Named turns come first, each shown by rows before and after it. Which turns, in which order, take the first row of each pair that follows to the second? Write the first one first, as in the answered first pair.
C (before -> after):
[ 15  -1   2   6 -11  -3  -6  -2   9  10 -13  13  11  -2  -1   0 -27  -6
  15   6   6  -1  17   8  22  17   7  -5   7   5 -14   2   0]  ->  [ 10  -3  -1  11 -16  -7  -6  -1  13  14 -12   9   7  -3  11   2 -24  -5
  16   3   8   0  16  -1  28  19   7  -5   9   5  -6   0  -1]
[ -4  10 -30  17  -6 -31 -11  27  17  12 -12 -13 -15 -13   5  15 -17   8
 -20  -1  16  13 -22  14   1   8   3  10   5  -5  27 -10 -23]  ->  [ -1  10 -39  14   9 -22  -4  21  12  14 -14 -11  -8 -12   7  15 -18   6
 -29  -7   5  13 -10  15 -13  -9   8  11  -1  -2  32  -6 -24]
[ -5  16 -17  20  12 -24   0   5  12   8 -17 -14   7  -4  23   0 -27   0
  -6   4  16   9   8   5   2  13   8  -8  -1   9   4  -2  -3]  ->  [ -1  17 -19  18  20 -19   1   1   9   8 -15 -12  10  -4  21   0 -28   0
 -11   5  12   7  15   7  -8   5   8  -9  -4  10   3   3  -1]
[ -1 -11   4 -12  -5  15   4   3  -1   0  -1   3  -3  17   1  13  10   9
   1  -8  -1  -5  -1 -10  20  -8   4  -1   7  -7   0   0  -5]  ->  [  0 -10   4 -10  -2  16   4   3  -2   0   0   2  -3  18   4  11  10  11
  -1  -7  -6  -5   2  -8  15 -13   4   0   8  -5   1   0  -4]
E (before -> after):
[-21  -6  -7  -4 -17 -18  -8  -2   1  -2   4 -11   1  -5   3  11   5  13
   2   4  16  -7 -10 -13  21  18   6   0   8  -3  20  -4   4]  ->  [ -2  -3  -1 -20 -11   2  -7  -5 -15 -13  10   3  13  -7 -23   3  13  10
   4  10   2 -10  -9  -3  21  12   7  -4   6   3   9   3  14]
[ -1  10  12  -4   7  -4  -6  11  -5 -10   4   2   4   6 -11   7  -4 -15
   7   8  14   6 -12   8   5   8  10   2  -1  12 -21   0  -3]  ->  [-14   8  12   5   1 -12  -6  13   2  -5   3 -10  -3  13   3   9   3  -8
   5   1  20   7 -17  -6   1   8   6  10   0   4  -7  -5  -4]
[ -1 -12  11  -2   4  -4   5  13  15  -2  -6  -2  -9  -4  -6   4  16   5
   0  13  13   3 -17 -14   1 -15  -2  16   4   6  15  -7  15]  ->  [ 16 -10  14  -3  11   2   2   8  11  -6  -7   6   1 -11 -18   3   3  -1
   4  25  10   1  -8   2   6  -9   2  10   0  16  -1   2  20]
S (before -> after):
[-12   2  -6   3  -6 -10 -11   0  -3   0   3 -14  -5   4  15  -2  13   4
   1 -15   3   1 -14 -14  15  10  -1   5   6  -5  17 -13  -1]  ->  [ -1  10  -6  -4  11   4 -13  -3 -23 -10   9 -12   2  -1  -3 -11  17   1
  -5 -13  -6   1 -15  -4  -1   1   3   5   3   2  10  -6   4]
[ -1  13  -5  -9 -11   8  -1  -8 -12  -7  10   1   9 -11 -14 -13   5   4
   2   2  -4  -1 -14  -9  24   8   8 -10  14   7   6  -3   5]  ->  [  0   7   7 -16  -7  16   2  -3 -13 -11   9   7   7 -10 -26 -12   1   1
   0   7  -5  -4 -12   1  13   5   7 -11  10   4 -11   7   3]
[-12  -2  10  -8   3  22 -14   3  -9  -3  10   9 -25  18   9 -12  28   1
  -4 -15   2  18  -3 -13   4  15  -2  -2  -5   3 -15  -4   4]  ->  [-12  -2  12  -5   1  22 -12   3  -8  -1  10   9 -24  19  10 -10  26   2
  -2 -15   3  17  -4 -13   4  15  -2  -2  -5   2 -14  -6   3]
P (before -> after):
[ 18  -2  -7   2   6  -6   0   5  17   6 -20   3   0  -7  -1   8 -27   4
   7  25  11   6  12  20   7   8   1   7   1   3 -21   8  -6]  ->  [ 26 -18  -1 -13 -15   6   0   7  18   4 -11  16   3  -3 -16   3  -2   9
  13  18   7   2   7  -1  26   7 -11   7   4  -1  -7   2  -2]
[ -2 -12   7  -3   0  -4   8 -14   8   8  -1   8  -5   3   0  -2  -3   6
   0   2  -4   0   4  -3  -3   1 -12  -2  -7  -7   1  -9  -6]  ->  [ -6  -9  12  -1   0  -9   5  -8   7   5   1   5  -6   4   0  -2  -5   5
   0   4   2   0  -3   0  -5   6 -10   1  -6 -10  -5 -12  -8]
[  3 -11 -10  -5   5   8   8  -5  -4   1  -1  12 -10   0  -3  -5   6   9
  -1 -13 -14   6  12  -3 -15 -20  -4   3  -4  -3   9   7  -1]  ->  [-16  -2   4  -4  -4  -1   0   9  -8  -5   3  -1 -26   6  -4  -6  10   6
   4  -7   0   6  -9  -1 -17  -3  -3  12   2 -10   3   3  -4]
[  7   0   2  -5  -4   3  11  -8   2  -8   0  12  -1   5   3  -2  25   7
  -7  -1  -8  -2  12  -5 -17 -29   6   1  -5   0  12   1  -4]  ->  [-13   9  10   1  -8  -8   1   7  -1 -13   3  -5 -16   8   2  -4  20   5
  -6   2   9   0  -8   2 -21 -13   8  10  -2  -6   4   0  -9]
Now pairs of rows:
Between the rows of a pair lie 2 to 4 turns.
[ -1 -18   2   0  13 -15   9  14  16   5 -18  12 -15  17  38   3 -25 -11
   0   7   9   1  13  -2  -5 -10 -13  -4  -2  -7   6  -2  -6]  ->  [  2 -12  -8  -4   0 -12  -5  13  -2  -4  -5   7 -11  16  30 -11   9   2
   8  -3   6   1  -9 -28  20  -3 -12  -1   6  -2  37 -15   3]  S, P
[-24 -17  15 -20  -9  -3   8   5  27   9   5  -9 -10  14  19  14   5  -1
  -9 -18   0 -13 -12 -10  12  -9 -11   9   9  -1   9  14 -22]  ->  [-27  -7  12 -11   2 -10   7   7  26   9  -1 -16 -13  14  27  17  -9  -3
 -14 -13   3  -9 -10   3   2  -8  -6   9   8   0   3  15 -26]  P, P, P
[-14   0  -3  11   2 -18   2  13   3  10  -2 -14 -11  -6  34   6   0  -7
   4 -10  18   4   5 -10 -12   0   3  29  -4  14  21  13  -1]  ->  [ 10 -11  12 -17 -15   9   2  11  -8   1  13  12  -1  -5  -2  -5  29   0
  17 -14   7  -4   1 -20   7  -3  -7  24  -5  15  16  15  11]  C, E, E, P
[  2   1  13 -10   5  10  -8  11 -19 -12  12 -14  -9  22 -33 -12   6  -1
   7  -6   8  -2  -4   6 -11  -2   3  22  -9   1  -6   0   4]  ->  [  5 -10  23  -5  -9  -1  -3  15  -1  -4   1  -7 -14  22 -27   0 -14  -6
  13   1  17  -2   4   9  -1   8   0  18  -8   0 -21   5  -2]  S, E
[  4 -17  16 -10 -19  10  -4  10   0  -3   7  18  -9  -4 -24   3   5 -13
   9  11   9  -5  -4   3  11  11 -14  -1   3  -4 -25   6   4]  ->  [ -9 -20  13 -11 -26   6  -4  12   2  -2  12  11 -18  -2 -12   6  20  -9
   8   2  10  -3 -10 -12   9   7 -18   5   4 -15  -8   3   0]  E, E
[ 20 -19   3 -10   9   7  18 -12  23   6 -13  16  12  -2   3  14 -20  -6
 -14   7 -22  10  41   2 -30 -38  -2   4 -31   7  -2  16  -2]  ->  [ -6  -2   1  -2 -47 -21 -21  13  11  -7   8 -15  -3   1   4  -4  26  10
  12  -1  11   8 -18 -35  29  10 -11  16  -4   0  36 -15   6]  C, P, C, S
[ 23 -26  13  -4 -17  -3   5   5  36  17 -22  20   6 -13  -9  -9 -36  -9
  22  22  -6  -4  11   4  31   9   9 -23  -9   6 -28   6  -5]  ->  [ -7 -31  -7  -6  -9   3  20   2  39  27 -14   0 -13   2  25  -8   7  10
   3 -13 -20  -2   7 -39   0 -30   4  -5 -13 -14  27  -5 -17]  E, C
[ -7  -8  -1   7  -4  -1 -10   6   3   9  -5 -12   1  17  14 -15  16   9
  -1   8  16   4 -15 -10   7  12  -8   3   6  -4  17 -10  -5]  ->  [ 21 -11  -8   3  10  16  -2  -9   2   9  -9   6  26  10   2 -18   0   5
  -3  16  -4   2  12   6   7   0  -3 -13   0  10   7   2   3]  P, P, C, E
[-15   4 -16   7   2 -13  -7   0   3 -11  -9 -16  -3   3  12  24  -5  -4
   5   9  19  13   1  -7  17   8  -7   8  -4  -3  17 -10  -6]  ->  [ 10  -3 -16  -8  20  11   5 -13  -2 -13  -7   8  12   0  -4  20  -7  -6
  -3   9  -4  10  22   2   2 -16  -4  -2 -13   3   7   3  -1]  P, C, S
[  3  28  17 -10  11 -10 -13   0 -23 -13   3  -3 -13  -6 -19   0 -13   1
 -11  17   2   0 -13  35   2  19  12   5 -11  -6 -27   8   4]  ->  [  6  19  24 -18  -5  -2 -16   3 -24 -14  11   4 -11  -5 -27  -1   4   2
  -1  12   0  -5 -21  22  15  22   5   8  -6 -12 -21   4   6]  P, P
[  9 -14  10 -19   4  13  15  -4   1   2  -9   7  -5  -8 -15  12   8  -1
   9   0  -6  -4   5   3  -3 -18  -3  -1   3   3 -12   2   1]  ->  [  1 -14  -4  -7  -9  -2  12  -2  13  11 -11  -1  -7  -7   6  17  12   3
  11  -3   3   0   4 -13  13 -10  -3  -3   8   2   6 -10  -1]  C, S, C
